In the rows, zero is written as 128.
One turn moves every row onto another: examples first, then more rows asked
pepug: [120 116 146 130 140 124 109 174 117 120 120 122 151 141  83 134 140 127
 174]
vubas: [136 115 104  74 117 130 153  92 136 117 143 135 151 128  94 119 147 112
 141]
zomot: [140 137  87  85 126 141 144  97  97 105 144 145 156 113  97 126 153 125
 139]
Beg: [128 161 137 154 127 115  96 120 119 123 124 136  75 124 109 135 128 116
 131]
dama: [114 107 107 143 130 143 142 136 145 127 140 125 184 120 132 119 137 147
 103]
Naf: [118 120 108 150 119 153 171 140 137 132 141 127 158 143 130 131 132 153
 110]
Duve: [121 176  86 134 162 101 140 131 103 132  83 123 129 114 119 116 118 107
 157]
temes: [120 147 128 152 126  97  79 109 134 141 128 143  96 140 103 120 121 116
 122]
pogud: [157 101  86 124 117 129 110  93 118 103 101 120 121 129  98 145 143 131
 135]
zop: [112 168 112 129 167 105 164 147 139 150 145 146 141 103 123 121 115 102
 116]
sili: [131 134 160 147 133 126 128 103  97 143 131 164 175 135 121 136 109 128
 162]
favod: [124 148 136 148 138 104  68 117 128 119 124 135 102 101 110 123 135 112
 123]
rovob: [129 125 186 138 144 121 145 124 118 125 134 143 156 133 124 134 118 112
 168]
kisov: [119 125 129 150 127 154 192 128 109 138 110 122 142 124 123 120 126 109
 110]
rov: [141 146  97 105 144 120  56 126 132 128 137 135 125 129 118 117 133 117
 139]
lil: [136 113  57 118 136 122 105 132 102 118 135 133 109 128 104 135 134 144
 148]
navo: [122 122 116 147 130 159 158 147 131 108 135 119 163 106 137 134 145 149
 113]
Nel: [119 157  99 133 152 107 133  96 126 138  64 122 145 106 111 118 119  96
 151]
kedal: [122 125 122 139 129 129  91 154  97 137 114 142 169 141  81 137 129 144
 169]
Taror: [137 144 128 111 148 154  95 122 136 109 128 121  85 127 106 139 146 101
 152]
sibuf: [117 133 158 136 160 115 122 139  98 135 153 158 168 123 127 122 114 124
 168]
ruv: [149 152 108 128 129 137  90  93 120 129 121 135 108 175  98 133 132 112
 129]
kemeg: [126 127  98 143 122 121 153 130 105 156 120 134 183 127 134  99 113 121
 100]
vek: [112 117 118 126 138 138 157 159 119 137 126 119 159  77 142 105 127 111
 121]
Vivog: [133 156 142 134 148 112 169 107 155 135 112 134 154 105 116 132 123  88
 104]
Ral: [138 135  91  75 126 123 160 126 113 111 161 137 136 136 104 118 147 122
 147]
vepum: [133 116 150 141 114 136 114 138 117 128  96 129 158 152  77 148 135 131
 168]
fomuz: [135  88  93 110 145 113 121 128 140 102 129 107 101 139  95 128 145 117
 142]
bet: [135 181 105 142 138 121 154 111 117 149 118 160 161  94 124 139 110 114
 109]
Fot: [118 155 103 123 153  91 150 126 142 143  82 114 123 129 117 110 113  94
 158]

Naf -> Beg
vek -> rov
sili -> vepum
And these:
Ral -> Duve
Vivog -> fomuz

One turn moves every row onto another: examples first, then more rows asked
sovep: [133 142 124 138 143 116 142 111 134 100  85 141 106 116 190 132 124 154]
robil: [ 96 115  92 131 134 138 148 145 151 110  90 110 146 111 138 164 172 131]
pugal: [114 133 117 106  99 111 129 103  86 114 122 159 142 125 149 128 165 136]
Ved: [106 143 111 127 119 171 137 144 132 151 146 155  96 148 138 157 133 142]
vinuz: [115 161 133 100 139 133 142  96 129 136 102 141 143 151 110 140 154 158]
Zani: [115 138  98 105 170 123  87 123 142 151  94 122 143  93 165 109 135 142]
Mas: [112 127 130 126 118 120  88 152 135 155 139 124 178  95 141 153 158 136]
gezof: [128  98 111 141 107 151 125 130 100 117 146 108 142 137 149 111 115 161]
loz: [102 135 111 116 112 171 113 119 104 171  97 126 105 140 146 141 117 142]
vapuf: [145 137 101 135 147 131 114 139 168 148 118 117 166 101 127 122 104 129]
tas: [153 144 104 133 136 139 119 147 164 149 110 138 172 107 135 123 104 135]
vud: [127 140 105  99 110 113 128  99  89 118 112 159 153 126 146 115 159 147]
geke: [121 149 120  87 138 156 127 160 125 117 149 156  99 112 121 132 113 136]
soban: [109 111 150 127 146 113 123 158 190 141 128 137 118  99 151 141 125 139]
busim: [136 143 148 118 108  95 137  95 138 102 100 115 121 100 146 106 139 148]
zunu: [116 148 118 117 136 127 143  99 175 119 129 149 143 132 130 183 130 140]
peben: [ 92  94 120 110 143 144 139 142 118 118 148  91 134 126 120 109 135 129]
puda: [121 134 116 124 105 166 112 120 155  96 122 109 105 119 142  88 142 124]
gobul: [129 117 144 146 134 115 152 106 121 160 136 132 139 105 148 160 164 144]
bip: [111 116 128 113 143 128 100 135 147 111 139  92  77 115 126 157 137 131]
paga: [101  97 108 133  98 140 115 146 151 131 109  98 164 114 170 150 149 127]
bog: [106 110 133 107 147 123 105 130 129 113 139 106  83 121 114 156 144 128]
bez: [113 162 128 128  96 156 128 100 133 133 125 146 163  98 161 119 106 154]
zom: [103 122  92 121 129 113  93 151 132 137  76 146  95  97 153 130 148 132]
givu: [125 120 119 132 160 122 132 109 153 111 134 139 129 153 191 113 125 151]
kigi: [ 97 136 121 101 100 131 120 160 104  99 116 121 107 114 142 145 164 175]
gipem: [117 151 107  87 142 124 110 176 125 126 106 141 146 131 162 160 109 131]

vinuz -> peben
gezof -> zom
And these:
loz -> robil
bez -> kigi
bip -> tas
sovep -> Ved
geke -> Mas
gobul -> puda
bog -> vapuf

One turn moves every row onto another: examples first, then more rows asked
Mapo: [120 115 132 158 151 124 156 133 147 142 101 118 124 158 153  81 176 148
 111]
suk: [108 108 143 141 133 150 116 100 125 157 163 102  86 152 130 114 142  97
 134]
zato: [131 119 117 128 134 158 127  87  93 159 138 120  89 134 122 129 145  91
 126]
dibo: [170  92 135 136 158 150 130  89 118 114 124 116 112 127 111 132 149  93
 134]
midog: [128  97 134 165 150 130 118 101 151 117 147 100 112 146  94 111 124 113
 146]
Buvir: [102  98 143 112 150 121 132 113 113  92 135 107 124 121 137 100 108 132
 104]
dafa: [112 145 119 141 146 113 139 139 136 106 119 102 120  83 156 140 100 119
 128]
dubit: [131 102 122 140 125 138 112 111 149 185 153 107  90 155 142  95 132 122
 116]
peti: [ 99 146 130 143 103 144 150 141 124 139  92 144 109  90 106 100 134 135
 140]
buf: [135 163 120 144 118 167 143 140 109 128 121 133  83 108 136 134 166 103
 124]
mebar: [138 120 129 102 140 130 127 107 104  97 131 109 131  94 147 113 108 123
  98]
deni: [120 167  91 165 127 124 151 123 135 157  89  99 130 124 134 126 146 137
 111]
Voli: [134  99 174 139 101 138 151 156 168 158  97 100 109 108 144 102 159 119
 121]
kotun: [185  92 107 118 146 131 137 117 141 150 112 114  86 121 134 133 105 100
 118]
ginut: [103 129 153 151 133 159 143 152 132 118 137 128  78 144 140 105 177 114
 131]
zife: [146  94 107 151 133 122 125 130 172 155 127  97  93 140 113 115  92 119
 127]
tiniz: [131  96 136 133 171 105 152 126 142 111  98 121 139 121 169 107 147 147
 105]
dok: [105  97 132 112 137 107 134 118 140 121 120  86 130 128 145 111 102 145
  89]
Pubur: [120 138 129 157 111 142 150 130 111 133  92 140 117  84  93  98 145 121
 142]
nizo: [ 93 120 163 124 101 148 162 157 139 142  88 121  88 100 131 122 140 115
 134]
Sike: [171  89 133 127 163 141 132  87 118 117 124 117 108 129 118 131 144  96
 132]
pepig: [128  99 134 159 154 122 117  92 148 118 143  98 115 146  99 116 128 116
 145]
Kugo: [144 159  94 153 108 148 142 138 143 167 100 121 104 124 138 128 164 139
 100]
Vig: [164 124 140 149 105 138 142 128 144 155  91 130 136  90 125  86 170 138
 120]
gopu: [140 117 119 103 129 117 129 112 131 128 117  89 136 101 153 125 102 137
  83]
zibav: [129 173 121 145 126 148 148 148 119 129 119 105  93  96 156 135 128  91
 132]
luker: [188  91 106 122 140 141 139 119 140 152 107 112  93 122 128 136 114 100
 115]
Vufit: [153 115  95 129 126 146 124  96 117 189 129 125  94 138 134 111 134 115
 108]
Zifo: [127 107 144 123 161 118 148 154 142 102 121 117 107 100 184 115 117 119
 120]
taram: [127 115 177 125 100 149 150 140 161 148  95 115 119 105 151 107 171 131
 122]
padu: [ 90 114 161 145 107 141 160 158 134 135  98 110  89 102 110 115 135 103
 144]
dob: [113 124 129 160 121 139 142 149 165 158 117 116  98 159 141  99 176 150
 106]
sovu: [114 135 108 151 154 103 143 109 136 115  97 105 152 104 144 134 132 148
 112]
rir: [128 123 160 138 151 148 153 159 129 114 130 124  88 130 176  90 158 101
 130]
pazi: [135 139 146 145 103 144 136 124 145 145  98 139 137  93 127  85 168 150
 129]
Bug: [144 101 106 149 138 114 121 122 168 152 133  94  94 137 115 119  89 122
 131]

zibav -> rir
suk -> dubit
sovu -> dafa
And these:
dob -> Kugo
Pubur -> padu
zife -> luker
pazi -> peti
Sike -> pepig
gopu -> mebar

